In the rows, zero is written as 128.
These are runs of 8 systems, one row a step. Runs of the same system follow the same rule from any start.
trace 1, A:
[[110 181 141  90 134 138 121 121 109 116 128 106  96 106 137 151 157 139
  161 109]
 [141 126 160 154 169 152 153 113 130  85 124 151 120 135 133 164 148 114
  140 103]
 [144 106 131 144 136 102 146  76 145 137 128 157 159 144 114 147 120 110
   96 140]
 [125 148  98 111  86  93 125 102 138 155 105 145 146 137 117 122 149 147
  138 153]
 [137 145 105 119  98 153 122 166 129 113  98 156 102 146 133 118 147 154
  151 134]
 [140  97 136 131 132 161 101 157 109 109 119 155  99 147 120 120  97 117
  106 125]
 [107  92 146 126 145 106  88 119  97 139 137 126 132 115 109 101 104 134
  105 126]
 [109 136 126 115 144 102 116 123 120 127 150 109 141  89 150  98 151 173
  125 118]
 [136 164 130 105 141 146 139 128 133 103 153 113 122 112 180 146 145 140
  117 106]]
trace 2, X:
[[132 115 120 145 120  81 152  59 148 156  89 134 136 135 125 148 117 103
  135 153]
 [136 133  95 138  80 114 154 133 135 147  82 166 113 136 102 116 155 131
  159 170]
 [147 108 105 121  95 170 129 175 119 121 110 161  77 151 111 100 100 149
  127 141]
 [111  87 128 113 146 140  81 147  98 127 114 106  80 117 121  97  69 135
  120 119]
 [ 91 113 132 129 165 102  76 156 108 132 126  82 137  75 132  91 138 129
  141 126]
 [120 157 128 126 148 131 117 182 133 119 171  89 169  83 159 116 177 123
  123 123]
 [143 177 153 112 132 153 148 133 139 113 188  94 155 129 170 171 144 104
  105 100]
 [134 154 174 145 132 129 162  66 142 125 144 114 151 163 142 194 126  93
  136  99]
 [145 117 136 176 114  99 180  66 161 143 100 161 159 168 107 163 138 103
  151 143]]
trace 3, Q (9 x 20):
[[152 115 112 134 156 128  91 116 151  92 106 168 163 167 164 138 128 143
   91 107]
 [113 113 157 131 132  86  75 108 102 141 149 129 181 131 143 120 127 119
   88 122]
 [ 98 131 145 128  98 106 123 134 109 156 164 112 160 125 112  86 138 177
  145 121]
 [131 163 118  90 113 155 151 130 134 119 168 135 125 138 106 128 144 187
  136 106]
 [136 163 155  99 144 146 148  96 114 105 151 142 106 120 114 175 146 118
  120 113]
 [121 120 163 155 141 113 166  88 113 132 118 139 111 113 104 150 140  98
  150 137]
 [138 108 109 156 113 108 167 104 146 139  89 159 122 129 114 119 137 131
  146 158]
 [145 126  94 122 112 115 107 118 133 121  80 175 122 143 146 124 136 140
  114 147]
 [123 112 142 130 138 116  64 129 100 108 101 157 130 142 149 118 128 137
  112 119]]
trace 4, G:
[[160 161  67 137 110 139 220 150 190 114 129 139 130 101 161 115 184 173
  152 150]
 [165 175 109  83  68 148 139 100 121 123  93 193  84 176 115 183 137 111
  114 156]
 [109  88 189 166 128 121 102  88  84 128  86 174 111 181  67 143 107 108
  161 117]
 [114  39 109 188 170  95 115 134 149 130  88 136 148 118 120  59 106 165
  142 132]
 [141 105  65  98 110 118  89 182 128 133 121 127 113  91 182  68 108 152
   68 162]
 [130 155 160  86 109 177  71 182  76 112 165 105  95 133 169 139 102 100
   85 108]
 [115 141 179 129 193 162 113 122 134 101 177  68 150 137 130 172 107 107
  136  58]
 [117 154 111 114 187  90 167  67 178 135 165  73 177  79 122 150 155 140
  136 114]
 [128 195 115 108  82  91 194  99 134 152 150 138 139  84 133 139 211 141
  143 169]]
trace 5, J (9 x 20):
[[116 131 120 101 135 127 130 190  82 116 167 125  87  27 157  67 172 167
  103 153]
 [108 170 161 110 116 152 121 171  88 106 160  65  83  84 244 115 132 147
  133 100]
 [106 181 177 129 171 134  78 112 127  92 118  63 150 137 224 181 142 105
  155  62]
 [126 169 182 164 177 105 124  75 156 109 136 118 219 154 139 207 186  72
  146  92]
 [157 149 151 172  93 116 208  73 175 154 160 158 211 193  83 189 158  82
  131 138]
 [166 117  92 130  49 148 190  95 177 172 117 173 136 228  41 157  74 115
  129 156]
 [150  67  62  95 105 145 113 120 142 149  73 196  74 181   4 105  53 152
  116 162]
 [121  48  77  92 152 115  97 148  88 128 100 194  49  67  51  40 103 193
   96 174]
 [104  94 101 101 138 110 115 184  67 118 134 126  44   4 186  20 143 207
  103 162]]
trace 6, J (9 x 20):
[[125 135 145 121 113 146  82 143 117 114 134 124 141 171 155 124 107 152
  125  93]
 [122 141 125 101 156 105  83  97 133 121 137 132 167 131 121 144 140 139
  105 110]
 [130 164 128 110 124 114 156 101 132 133 151 144 148 110 103 145 176 135
  128 140]
 [147 151 132 124  91 154 172 125 130 123 138 151 104 152 128 143 133 142
  138 129]
 [141 120 130 119 115 142 112 109 121 117  96 157  98 168 132 142  94 135
  121 119]
 [120 107 124 122 144  98  91  97 113 126  95 161 127 122 110 116 131 144
  121 137]
 [122 127 116 131 119 104 135 133 120 131 129 154 135  97 130  93 169 162
  129 150]
 [135 152 118 117  92 142 131 164 121 124 137 126 117 122 172 110 143 147
  126 134]
 [122 155 142 107 117 147  81 145 108 115 122 113 122 147 158 141 123 126
  127 104]]
trace 7, T (9 x 20):
[[132 135  99 114 136 157 115 147 159 107 117 122 130 161 121 122 117 175
  152  96]
 [143 135 124 105 130 150  89 157 123 122 147 138 142 145 108 143 122 100
   86 128]
 [116 131 162 134 121 109 141 119 102 145 169 126 145 105 106 126 146 109
  115 143]
 [119 132 121 128 145 117 167 106 141 125 136 115 118  99 128 118 140 164
  151 121]
 [141 144  94  99 141 144 119 134 140 105 103 135 100 121 140 140 131 139
  127 126]
 [133 130 146 126 120 133  98 133 101 118 115 157 119 137 133 144 136 103
  114 135]
 [121 113 157 151 124 108 134  99 114 134 139 142 148 139 126 125 130 135
  126 122]
 [126 127 102 123 129 111 136 113 153 136 128 122 148 131 128 114 127 162
  135 124]
 [133 150 104 105 114 141 109 156 137 125 120 127 127 132 120 125 140 135
  134 130]]
trace 8, T:
[[119 117 142 146 192 128 101 101 149 105 103 122 149 149 102 154 124 126
  158  89]
 [159 120  90 138 144 115 132 124 171 128 120 157 179 134 117 139 150 100
   93 153]
 [135 139 113 130  67 122 162 143 118 157 125 154 120 128 101 109 150 127
  138 171]
 [115 108 141 128 123 157 138 145 109 122 129 136  83 136  86 102 107 167
  161 114]
 [130  87 123 118 177 138  90 141 124 109 140 130 121 115 119 108  95 138
   90 113]
 [126 125 126 125 130  97 109 138 113 136 147 117 150  85 172 105 142 118
   85 146]
 [114 163 143 130  98 119 149 131 115 131 140 102 122 112 190 121 151 150
  150 122]
 [129 162 137 112 130 155 128 111 140 109 120 102 112 159 157 164 113 138
  151  86]
 [134 146 135 114 149 128 100 100 143 126 113 123 149 156 109 182 122  79
  120 117]]
trace 9, G (9 x 20):
[[139 122 119  97 167 130 124  77 138 109 122 142 107 130 119 153 105 145
  108 111]
 [105 125 149 124 151  87 111  90  98 127 122 138 121  90 131 119 151 142
  128 131]
 [126 136 138 151 120 119 136 138 122 113 133 145 145 118 177 105 166 162
  132 122]
 [143 150 115 109 102 146 126 126 140 116 129 142 132 167 157 136 121 164
  122 108]
 [115 142 136  98 128 129  97 101 117 127 125 134 123 151  94 141 115 151
  135 107]
 [110 114 134 134 155 115 113 125 119 123 132 139 145 112  92 107 151 154
  141 121]
 [141 117 110 128 131 131 144 142 132 116 148 156 137 110 134 102 150 163
  107 134]
 [144 136 129 104 115 149 134 124 113 112 138 152  96 134 143 132 118 148
  105 125]
 [119 127 154 121 150 137 111 107 111 106 119 134 106 135 127 145 119 138
  135 102]]
trace 10, A (9 x 20):
[[111  98 172 170 152  64 147  46 101 154  88 152 126 101  76 158 146  58
  145 165]
 [128 108  92 174  97  66 186  93 157 150  85 163 151 112 154  80 169 181
  161 169]
 [165 139  51 109  75 147 125 166 166 121  80 139 100 153 205 110 106 155
  113 150]
 [126 123 143 122 103 165  37 185  95 122  84 114  97 174 147 136  79  79
  128 118]
 [ 86  74 189 171 160 123  70 155  90 132 155 109 166 137  97  87 108 132
  138  93]
 [115 116 120 117 163 107 145 130 148 137 215  88 184  85 125  82 131 183
   97 109]
 [137 204 107  58 130 141 159 122 147 126 180  80 119  83 154 164 151 127
  110 121]
 [133 183 173 127 136 161 166 103 120 105 118 121  90 134 123 211 153  69
  166 113]
 [141  94 154 190 148 118 184  72 149 128  98 172 139 162  77 164 130  91
  152 134]]
trace 11, X, 9 rows:
[[116 144 150 133  89 110 141 115 126 150 186 119 186 154 137 108 139 175
  124 110]
 [142 150  91 104 136 139 155  97 188 128 144 109 155 162 113 152 113 162
  137 103]
 [141 138 114 102 153 138 132  94 145 123 107 154 116 142  59 176 132 101
  132 134]
 [131  98 150 144 131 120 149 106  97 123 123 192 106 121  76 122 144 134
  124 148]
 [134  90 109 136 127 114 149 117 122 122 117 165  98 107 148  82 121 184
  111 142]
 [129 137  84  92 131 125  88 140 128 113  89 127  94 109 166 109 123 159
  121 133]
 [114 148 139 103 139 139  52 167  98 107 113 127 125 126 138 127 145 125
  128 112]
 [114 123 164 138 145 129  84 152 107 119 170 117 177 135 138 114 137 132
  109  99]
 [126 142 131 122 140 107 135 106 151 140 182  96 192 125 142 133 134 139
  102 110]]
trace 12, R, 9 rows:
[[137 186 119 122  53  99 152  87 145 143 114 125 147 162 214 149 147 149
  138 131]
 [114 184 113 117  78 153  95 153 147 134  72  97 126 188 137 150 127 129
  202 110]
 [130 115 135 146 123 166 106 151 146 129 110 147 154 209  34 147 107 112
  166 105]
 [120 101 147 125 118 116 157  86 115 152 164 174 140 149  15 120 123 161
  127 134]
 [110 126 115  85 127 116 157 111  98 133 152 155  80  73  77  83 150 207
  135 144]
 [138 109  93  87 165 161 106 169 109  85 124 147  57  78 146  90 119 177
   97 129]
 [147  91 134 118 169 141  70 141 105  85 135 151 118 123 198 120  93 126
   44 109]
 [128 138 170 146 135  94  96  95 112 112 156 126 189 137 232 135 138 133
   80  96]
 [129 203 135 134  95 120 141 121 158 123 143  95 190 154 216 158 178 142
  152 102]]
trace 13, Q:
[[140 103  85 125 155 117 128 142 139 119  92 128  95  76 158 108 124 116
  106 157]
 [124 115 110 138 146 119 102 144 136 112 100 101 120 105 209 105 117 137
  123 120]
 [123 123 130 147 146 131 107 141 153 118 141  84 166 143 187 119 109 141
  127  91]
 [125 149 136 127 121 128 125 135 152 145 178  78 188 145 140 137 120 121
  118 106]
 [123 174 143 116  80 139 155 142 130 160 174  93 149 141 111 145 134 110
  141 130]
 [134 161 144 118  82 165 166 140 119 141 137 128  93 150  87 156 126 104
  156 137]
 [143 122 129 128 127 161 149 129 126 124  97 152  77 143  73 161 113  81
  142 147]
 [139  88 106 142 150 125 116 134 128 126  69 154  92 110  92 129 117  76
  126 167]
 [132  79  87 146 147 110  92 160 130 126  73 144 112  95 145  84 121 118
  114 162]]
trace 14, R:
[[124  87 156 192 152 132 120 184  86  92  76 159  86  82 180  91 166 103
  148 148]
 [160  62 101 192 118 116 159 139 163 131 112 140 148 142 200  90  88 123
   89 147]
 [115 133  97 116  90  68  90  99 147 179 117  79 174 132 176 112  97 120
  105 145]
 [ 96 168 130 125 118 124  82 182 134 151 138  55 178 118 129 122 153 105
  161 121]
 [140 138 136 143 139 174 163 173 161 130 174  87 158 140  88 153 127  81
  139 116]
 [135 134 140 117 136 130 184  76 142 151 148 108 110 122  74 174 104  83
  127 135]
 [108 133 138 125 151 104 147  88 110 131  94 131  82  86  87 148 153 107
  171 148]
 [135  94 112 159 149 130 149 154 124 112  80 164  88  93 112 105 154 119
  148 161]
 [145  71 102 150 116 117 135 142 125 140 104 156 107 115 144  87  97 121
   91 167]]
trace 15, F:
[[123  84 167 154 173 137 113 140 120 119 185 100 163 131 140 112  90 121
   89  94]
 [135 142 125 112 142 114 177  93 156 145 204  97 171 103 124 138 131 135
   94 123]
 [119 202 143  94  96 131 166 110 117 140 160 110 121 110 117 162 176 127
  156 130]
 [128 151 168 146 106 166 150 140 104 113 108 150  93 160  92 164 147 101
  178 121]
 [148  86 126 163 124 137 143 112 141 135  83 173 116 171  70 142 103  91
  135 149]
 [131  94  78 128 115  77 114 104 139 156  79 164 133 117 100  99 126 130
  114 179]
 [117 121  86 110 116 106  89 163 113 127  96 141 110  91 156  69 150 178
  127 153]
 [128 111 119 117 152 161  89 175 119  91 126 111  94 117 189  97  99 167
  114  98]
 [130 106 149 126 186 138 108 110 135 105 161  84 136 121 182 142  80 121
   86  83]]
trace 16, F, 9 rows:
[[143 153 117 106  71 148 132 178 106 155 126 127  90 114 106 142 132  51
  114 183]
 [115  83 157 171  81 123 161 129  85 152 101 134  64 127 137  93  91 119
  152 154]
 [123  72  92 158 178 115 158 113 160 122  82 118  96  94 118  93 105 156
  161 134]
 [140 128  69 107 179 113 102 144 160 111  90 105 118  68 167 125 141 103
  110 148]
 [130 143 142 139 119 122 101 162 110 117 127  99 134 103 232 120 137  97
  103 130]
 [119 127 161 170 125 135 152 134 144 127 159  73 160 148 196 124 110 137
  147  87]
 [118 152 128 132 149 136 154 115 178 143 159  57 175 142 104 163 119 106
  160  99]
 [120 169 139 122 107 129 140 143 131 162 148  96 155 124  69 164 156  58
  149 151]
 [129 129 147 156  64 140 172 161 104 162 128 145 109 138  75 122 141  88
  157 170]]

Name the system that made each run.
trace 17, 2 rows:
[[136  95 143 130 103 130 134 134  77 127 123 171  65 108 136 104 109 125
   95 158]
 [129  85 122 145 153 112 152  91 127 108 106 149  87 106 167  99 107 180
  123 122]]
 -> F
trace 18 (2 x 20):
[[103 124 114 112  86  73 123 116  88 152 120 132 101  75 185  59 144 196
  122 159]
 [127 151 119 104 131 158 104 147 123  85 106 100  74 125 232 119 111 182
  140  84]]
 -> A
trace 19, 2 rows:
[[112 146 118  99 150 109 108 133 116 121 147 134 140  81 111 109 175 166
  129 129]
 [127 142 147 128 142 134 159 127 112 104 163 137 116  96 161 119 159 169
  124 113]]
 -> Q
trace 20, 2 rows:
[[135  98 167 160 147  83 152  61 116 141 157 173 174 121  95 147 147  92
   84 147]
 [139 164  96 120  82  99 179 109 148 139 134 177 154 121 120 113 198 181
  138 159]]
 -> F
trace 21, 2 rows:
[[153  84  81 130 152 120 158 120 166 124 138 131 125 103 159  96  96 157
   78 141]
 [118 160 106  94 128  97  94 102 138 133 113  83 134 108 200 132 123 141
  117 121]]
 -> Q
trace 22 (2 x 20):
[[147 127  87  71  76 163  71 161 113 136  96 162  78 175  97 120  74 133
   99 147]
 [ 89  92 195 148 133 119  57 159  55 140 153 132 146 127  86  97 120 106
  115 122]]
 -> T
trace 23:
[[135 193 145 106 177 134 108 131 131  76 154 131 165  97 185 171 210 127
  114  97]
 [171 190 149 135  94 171 172 136 139  94 133 153 125 164 192 194 166  89
  122 120]]
 -> R
trace 24, 2 rows:
[[127 107 155 157  99 125 144 110 122 134 148 143 147 167 145 109 107 166
  124 110]
 [125 143 117  97 117 118 115  89 141 144 137 133 149 163  92 137 110 157
  126 113]]
 -> Q
trace 25, 2 rows:
[[122 139 124 107 153 160 151 136 113 104 104 124  44  91 107 139 134 135
  168 126]
 [138  84 143 162 186 126 135 112 123  99  94 149  96  99 140 138 121  91
  116 133]]
 -> A
trace 26:
[[122 133 139 128  72 117  89 107 103 140  77 155 113 188 142 137 105 128
  140 130]
 [113 114 116 127 134 104  71 117 125 123  97 168 160 154  97 103 145 174
  140 120]]
 -> J
trace 27, 2 rows:
[[ 93 158 165 136 115 110  93 157  99 141 144  58 148 100 189 117 143 108
  146 116]
 [134 180 122 132 119 152 138 163 173 125 161  73 187 153 159 151 148 123
  151  99]]
 -> G
trace 28 (2 x 20):
[[151 119 139 120 175 123 140  71 130  90 130 146 107 111 192 161 116 126
   76 111]
 [120 152 147 121 128  81  95  53 124 133 101 133 155 148 166 169 135 115
  119 117]]
 -> A
trace 29:
[[156 155 107 123  54 115 179 114 149 165 151 140 153 153 140 141 134 112
   99 166]
 [ 95 156 133 119  65 115 134 112 108 160  98 111  96 148 113 114 127 164
  197 131]]
 -> F
trace 30, 2 rows:
[[125 108 160 119 160 147  59 161  89 102 157 166 149 134  89 123 138 116
   84 113]
 [110 111 159 122 145  92 117  98 108 138 196 120 173 102 140  98 126 169
   84 112]]
 -> X
trace 31:
[[107 154 116  48 113 127 102  97 111 149 158 128 114 134  40 129 116 183
  129 116]
 [108 136 133  95 191 125  74 143 105  97 144 151 143  83  68 121 183 150
  125 114]]
 -> T
trace 32, 2 rows:
[[174 132  73  76 137 156 176 143 163 136 188  90  99  80 156 142  83  92
   38 155]
 [108 152 169  98 157 113  82  90  88 130 115  61  83  88 186 177  92  49
  108 120]]
 -> R
